(in the rows, 128 means zero)
Named moves come first, each a turn or a mirror and shown by rows before and after it. Which of them, in which order, take the first row of each pair that follows to the second? Write the first one first, as in the answered first pair.
move C:
[104 100 105 142 151 146 126 108 149 154 160 112 108 156 126 120 160 108
 131 140 105 132 151 131 132 116 134  95 163 103  92 127 113  98 170] |-> [108  96 107 140 146 150 128 109 150 161 155 116 112 160 123 113 158 110
 129 146 107 128 149 129 130 116 130  99 169 111  94 123 112 100 170]
[151 139 117 151 156 124 120 128 180 114 105 133 164 149 120 103 131 120
 100 146 163 124 106  84  98 110 145 146 157 131  84 102 109 143 143] |-> [162 108 139 108 116 146 142 137 107 140  85 149 142 153 129  91 120 157
 129 175 135 112 128 117 122  90 133  85 134 153  92 109 113  87 136]
[114 107 140 145 128  73 142 135 171 116 149 119 192 106 120 128 171 157
 140 118 105  91 117 111 131 108 107 130 176  79 101 108  90  96 131] |-> [121  85 148 125 109  90 148 137 143 132 139 132 182 111 129 126 167 172
 155 136  89  89 126 135 138  91 111 105 162  93 104 120  92  67 134]
move V:
[117 157 176  99 134 109 117 122 101 119 103 142 110 146 133 165  97 118
  95 143 164 131 125  83 146  93 140 128  67 168 178 163 140 161 162] |-> [ 95 138 189  85  90 105 115 128  90 124  96 144 102 113 106 181 121 170
 108 188 142 122 125  91 139  94 104 112  78 140 150 143 112 122 147]
[134 103  73 141 122 136 145 138 170 124 110 165 100 117 124 118 144 199
 162 134  59  92 147 180 143 143 100 120 135 111  58 149 132 108 106] |-> [159 123  52 156 172 128 152 129 179 119 127 157 107 164 165  91 113 124
 140  82  95 105 143 163 149 143 141 140 131 162  94 186 167 169 132]
[166 119 152 138 113 121 118 124 136  96 126 149 154 162 171 158 120  95
 115 127 123 105 122 112  88 124 147 111 130 172 130  88 146 143 134] |-> [154 111 160 126  84 127 119 129 135 100 111 157 144 138 152 166 142 132
 122 148  96 101 121 120  91 128 119 111 135 152 114  79 132 116 129]
[140 159 143 130 128 124 133 149 147 123 136  99 127 116 113 133 145 131
 107 109  86 129 156 114 106 107 106 123 143 104 141  98  91 111 117] |-> [157 167 132 134 148 120 137 155 153 119 143  94 132 124 127 127 133 110
 107  91  96 134 151 113 116 103 121 132 141 127 159 114 104 133 128]
move N:
[136 164 132 137  90 123  98 101 163  75 137 141 123 144 138  78 163 127
 137 118 120 128 152 109  91 143 140 129 165  98 114 105  67 143 134] |-> [150 180 146 115  90 113  87 115 138  73 133 150 141 151 137  88 148 128
 120 115 142 139 152  93  85 122 136 132 134 124 130 115  81 149 143]
[104 179 156 101  79 121  74 115 117 154 116 194 130 113 107 135 140 196
 150 153 159 101 113 109  98 152 134 169 143 110  97 130 111 121 140] |-> [145 190 154  80 101 128  93 117  85 165 126 203 132 163 139 104 106 157
 156 116 177 115 125 105 108 132 169 159 110 167 142 158 147 141 162]
[107 138 138 132 194 204 136 101 148 145 123 129 105 138 136 104 164  86
 101 142 122 144 145 174 135 103 163 142 139 122 118  98  98 143 163] |-> [ 92 149 160 128 178 189 110 123 153 129 106 130 121 105 103 133 179 111
  79 166 134 142 135 156 103  95 136 158 139 107 105  96  85 142 155]
move K:
[150 135 122 131 153 125 134 132 119 118 126 114 150 157 146 101 111  88
 127  90 137 131 128 142 126 121 148 125 119 165 139 136 147 149 137] |-> [144 109 119 124 124 145 146 114 105 132 126 123 131 151 150  89 117 112
 156 114 113 128 135 173 135 127 153 102 130 152 128 129 134 112 129]
[123 136 179  95  91 106 165 182 112 120  68 103 169  83  57 113  82 204
  55 141 171 117 105  65 124 118  97 163  58 116  92 167  88  97 113] |-> [142 152 171  97 126  95 170 179 113 120  87 102 177 117  82 105  58 160
  36 106 195 131 104  52 130 110 124 176  55 154 128 192 113 136 129]
[134 116 141 142 135 128 127 114 109 144 145 128 120 159 141 101 109  92
 130 102 136 133 154 141 142 133 155 127 117 156 151 125 146 167 133] |-> [122  93 139 129 115 142 138 106  96 155 137 130 102 144 141  95 120 119
 154 125 109 123 164 157 158 133 143 101 130 143 140 117 146 132 120]
Then:
Between the rows of a pair lie two moves.
[106 113 129 122  92 117 138 127 132 118 125 132 117  87 114 137 155 164
 140 141 107 133 149 119 136 148  95 125 145 110  95 107 111 119 100] |-> [105 126 103 154 130 116 142 110 162 110 143 125 125 113 137 120 148 116
 135 104 119 141 140 104 142 158 125 150 161 113 104 111 126 165 108]
V N
[128 152 121 146 156 124 136 136 133 131 145 119 146 141 142 112 134  96
 133 101 142 137 116 111 128 115 152 148 127 142 136 179 151 157 126] |-> [108 156 133 143 138 114 111 149 148 116 130 124 153 108 113 138 158 130
 128 122 141 129 101 102 113 117 120 165 139 110 113 162 132 144 114]
N N
[148 148 181 127 126 122 122 104 126  75 123 115 161 127 105 168 118 118
  94 150 144 120 121 100  70 118 147 167 130 128 129 141 140 133 148] |-> [135 116 152 160 132 171 165  66 146 101 146 108 127 146 144 122 118  90
 139 139  95 112 131 136 118 143 183 146 167 114 123 133 143 121 144]
K N
[ 85  62 129  98 132 102 101 179  95 162 110 138  83 121  81 123 137 146
 184 159 124  88 141 136 166 191 105 120 113 161 104 148 129  66 114] |-> [ 82 104 102 153 190  84  89 163 159 148 147 120 108 135  92 120 131  81
 145  95 169 105 124  96 154 213 131 178 134 154 109 161 127 143 141]
C K
[134 117 142 124 114 173 136 108 104 128 135 157  94 132 154  88 107 124
 106 116  96 152 135 144 144 119 147 110  93 154 156 167 141 120 121] |-> [101 125 135 171 119 162 121  97 165 114 145 139 114  86 125 116 143 137
  89 123  88 137 115 124 128 148 124 144 141  87 109 143 107 132 112]
N C
[142 150 109 136 177 111 135 138 167 102 139 121 156 127 143 169 113 135
  89  96 163 175 138  84  98  99 141 173 115 139 114 141 159 143 136] |-> [125 113  81 158 163 155 175 104 166 135 158 125 101 141 181 116 121 122
 148 105 101 171 154 131 142 119 170 120 149 133 107 130 163 104 125]
N K
[118  95 140 121  87 128 130 108 128 119 127 135 113 111 125 135 139 181
 156 139  95 109 132 136 132 119 108 122 128 106  98 126 117 109 102] |-> [153 104 129 104 107 129 146 111 103 128 137 143 108 153 148 115 104 138
 160 109 106 118 139 140 145 103 146 101 111 161 141 153 141 125 117]
N N
[129 128  84 123  98 151 185 100  93 173 150 102  93 164 158 106  94 122
 171 160  48  94 155 194 183 123 168  70 142 165 150 136 119  78 113] |-> [ 85 172 101 159 112  94 117 121 194 123 141  77 140  81  86 194 149 153
 101 178  84  80 111 129 115 148 102 162 184  71  92 100  66 111 102]
N C
[123 113 143 102  98 147 140 127  96 142 123 139 115 141 142 123 133 165
 151 155 114 131 138 140 138 116 125  94 117 135 120 128 119  89 120] |-> [123 141 126 159 158 132 132 115 161 124 158 115 135 158 153 122 134 108
 123 102 143 135 127 116 128 136 154 154 140 121 126 133 126 164 137]
C K
[158 151 114 187  78 190 103 108 165 170 143 137  84 140 139 115 189 107
 147  58  62  97  96 134 141 164 105 177 196  66 104 114 114 137 110] |-> [176 132 138 143  38 199 115 123 101 180 110 153  70 137 131 119 180 150
 164  92  40  99 105 156 150 137  90 128 162  89 117 117 118  86 103]
K C
[165 140 147 118 117  84  78 201 123  98 124 109 144 127 118 157 100 121
  96 122 198 128 128  91  87 110  72 176  86  96 122 125 114 134 147] |-> [148  97  94 184 135 154 142 126 152 145 169  98  81 163 186  67 112  68
 163  94 121 116 140 146 152 151 137 151 139  90 112 112 134 123 144]
K N
[143 109 128  76  76 132 142 133  89 161 135 135 131 131 110  95 140 132
 160 125 128 152 187 151 134 118 128  86  97 192 105 127 137  86 168] |-> [135 102 134  75  66 124 135 132  88 154 130 122 134 109  98 116 153 149
 165 131 118 150 182 153 134 128 119  90 101 175  95 124 124  78 163]
V K
[ 80 119  92 131 115 123  97 163 171 138 134 164 139  47  83 209 180 176
  86 145 139 126  41 118 118 152 116 163 126  67  83 141 116 125 117] |-> [146  92 103  60  91 154 146 166  49 173 116 190 117 118 134 157 109 154
 129 146 124 140  85 158 160 104 161  77  58 175 151 186 161  85 135]
V C
[121 112 113 122 133 162 157 122 110 156 112 136  90 144 146  92 130 142
 156 172  98 134 130 154 135 151 118  90 129 126 117 121 126  83 118] |-> [100 149 121 140 155 119 110 141 173 120 113 121 132 113 112 153 154 149
 102 164 145 140 100 103  92 162  97 156 139  86  96 117 111 129 121]
N C
[ 83 158 148 200 121 119 141 178 154 142  73 123 139  94 145 133 155 159
 127 161 107 123 116 101  95 169 122 158 101 116 108  96  97 109 132] |-> [119 169 138 194 156 118 158 174 132 149  84 128 141 153 187  98 119  95
 123 115 129 136 125  95 106 150 169 158  67 182 147 123 134 148 159]
C V
[124 134  82 185 173 113 148 111 182 113 164 115 127 144 164  93 131  58
 117 108 129 128 122 105 171 177 170 159 156 129 106 126 149 165 139] |-> [144 157 150  93 126  56 102 189 107  87 105 134 165 102  96 175 136 147
  76 167 173 132 121  72 119 124  92 144  90 131 118 140 128 134 134]
V N
[123 125 120 127 108 127 151  86 149 149 103 112 109 116 133  94 103  88
 178 129  94 155 116 147 163 151 128 125 156 117 135 147  80 129 154] |-> [129 141 121 140 131 113 143  84 162 131 113 106 122 125 131 105  95  70
 163 113 113 162 108 128 154 157 136 141 153 130 147 142  83 150 158]
K V
[153 141 150 137 122 107  82 160 100 142 109 142 154 121 100 129  91 133
 128  73 192 142 130  98  99  85 114 161 134 122 125 145 120 183 123] |-> [166 121 156 115 103 128 102 160  64 157 100 161 133 131 112 111  79 143
 149  86 167 137 144 126 124  71 113 123 114 144 142 153 130 151 125]
C K
[124 132  99 150 123 143 119 110 188 149 137  86  95  73 113 123 158 140
 119 137 149 138  80 132 100 156 141 112 200  93  92 119 112 109 104] |-> [183 157 122 115 148 117 114 139 131 141 128  97 126 128 118 128 102 101
  93 109 201 164  87 110  82 102 162 110 132 187 155 165 146 140 131]
N K
[105 118  87 186 133 140 120  96 172 125 158 110 110 119 156 108 159 119
 141 128  96 110 117 140 146 160 138 162 196  89  99 101 114 124 115] |-> [154 172 121 138 153  92  92 138 130 101 136 118 159 156 138 147 120  98
  87 104 179 134 102  93 100 113 134 180 135 158 157 137 140 178 142]
N K
[176 124 170 110 121 104 114 163 111 115 106 171 168 139 107 147 147 126
 149 104 172 135 145 116 110  97 123 130 128 138 159 153 137 148 139] |-> [135  98 145 159 110 134 121 134 153 125 124 168 133 110 108 130 189 143
 178 124 125 118 135 138 128 141 123 128 179  75 113 125 116 109 121]
N N
[ 97 143 142 151 143  96 105 127 187 119 116 112 148 114 108 171 136 127
 101 126 155 106 126  94 128 157 110 158 153  62  75 109 105 171 112] |-> [ 95 132 146 142 116 111 108 130 177 129 111 108 139 101 102 171 137 155
 120 147 132  98 122 111 136 163  93 138 144  47  67  99  90 138 101]
K V
[144 132 147 127  97 154 157 141 121 147 134 157 148 150 119 126 106 105
 109 110 150 138 124 144 140  92 140  80 116 189 141 147 145 142 127] |-> [119 133 153 125  77 136 136 162 131 144 114 159 148 110  84 153 133 152
 107 146 147 126 114 141 120  88 105  88 123 153 115 129 121 122 109]
V K
[159 147 112 134 152 115 122 116 131 115 145 117 131 159 160 122 114  93
 106 107 142 135 133 122 138 129 157 140 124 156 152 148 137 156 138] |-> [116 118 117 140 110 129 119 113 154 118 129 121 117 100 133 133 149 155
 129 156  95 111 124 139 139 143 115 129 155  90 103 115  96 102 108]
K N
[149  94 143  87 106 144 125 138  69 149 108 148 126 126 118 153 121 151
 135 134 120 137 129 163 129  98 107 101  95 164 138 133 143  98 127] |-> [137 110 146  89 116 123 106 154  92 129 100 136 145 109 103 181 124 155
 109 134 144 142 120 137 102 100  92 127  85 151 133 131 134 118 130]
K K
[167 111 143 166 169 165 109 149 168 168 103 104 100 155 162  85 151  60
 119 135 151  92 107  91  86 157 186 159 154 135 130 141  74 178 140] |-> [149  75 148 156 125 186 122 147 157 184  82 111  73 129 151  81 176 114
 147 176 107  74 116 119  97 157 162 120 162 105 107 126  59 118 123]
K V
[110 146  89 138 143  92 116 127 167 131 160 125 139 152 123 151 105 120
 115  87 145 125 137 118 115 144 118 145 155 129 135 129 121 169 145] |-> [100 115  92 125 102 115 133 115 142 151 146 137 108 127 113 150 124 169
 148 126 100 124 145 149 134 146  94 101 174 108 113 104 103 105 123]
K V
[132 118 134 112 113 163 136 151 111 130 109 130 120 109 135  99 151 150
 152 149 109 123 134 157 154 126 130 126 134 122 116 114 135  88 126] |-> [159 120 139  96 123 157 135 161  90 121 103 134 124 120 145 102 138 133
 147 148 140 133 137 142 145 111 139 121 117 154 132 130 150  99 131]
N N
[ 85 123  84 176  98 129 134 123 131 104 110 123 132 127 119  94 203 142
 146 174 112 116 139 125 121 179  69 128 136 103  97 113  94 123  95] |-> [102 119 105 136  68 124 126 144  79 114  98 142 142 140 118 100 189 160
 149 192 115 115 145 128 120 148  56  93  99 137 108 117 100  95  98]
K C
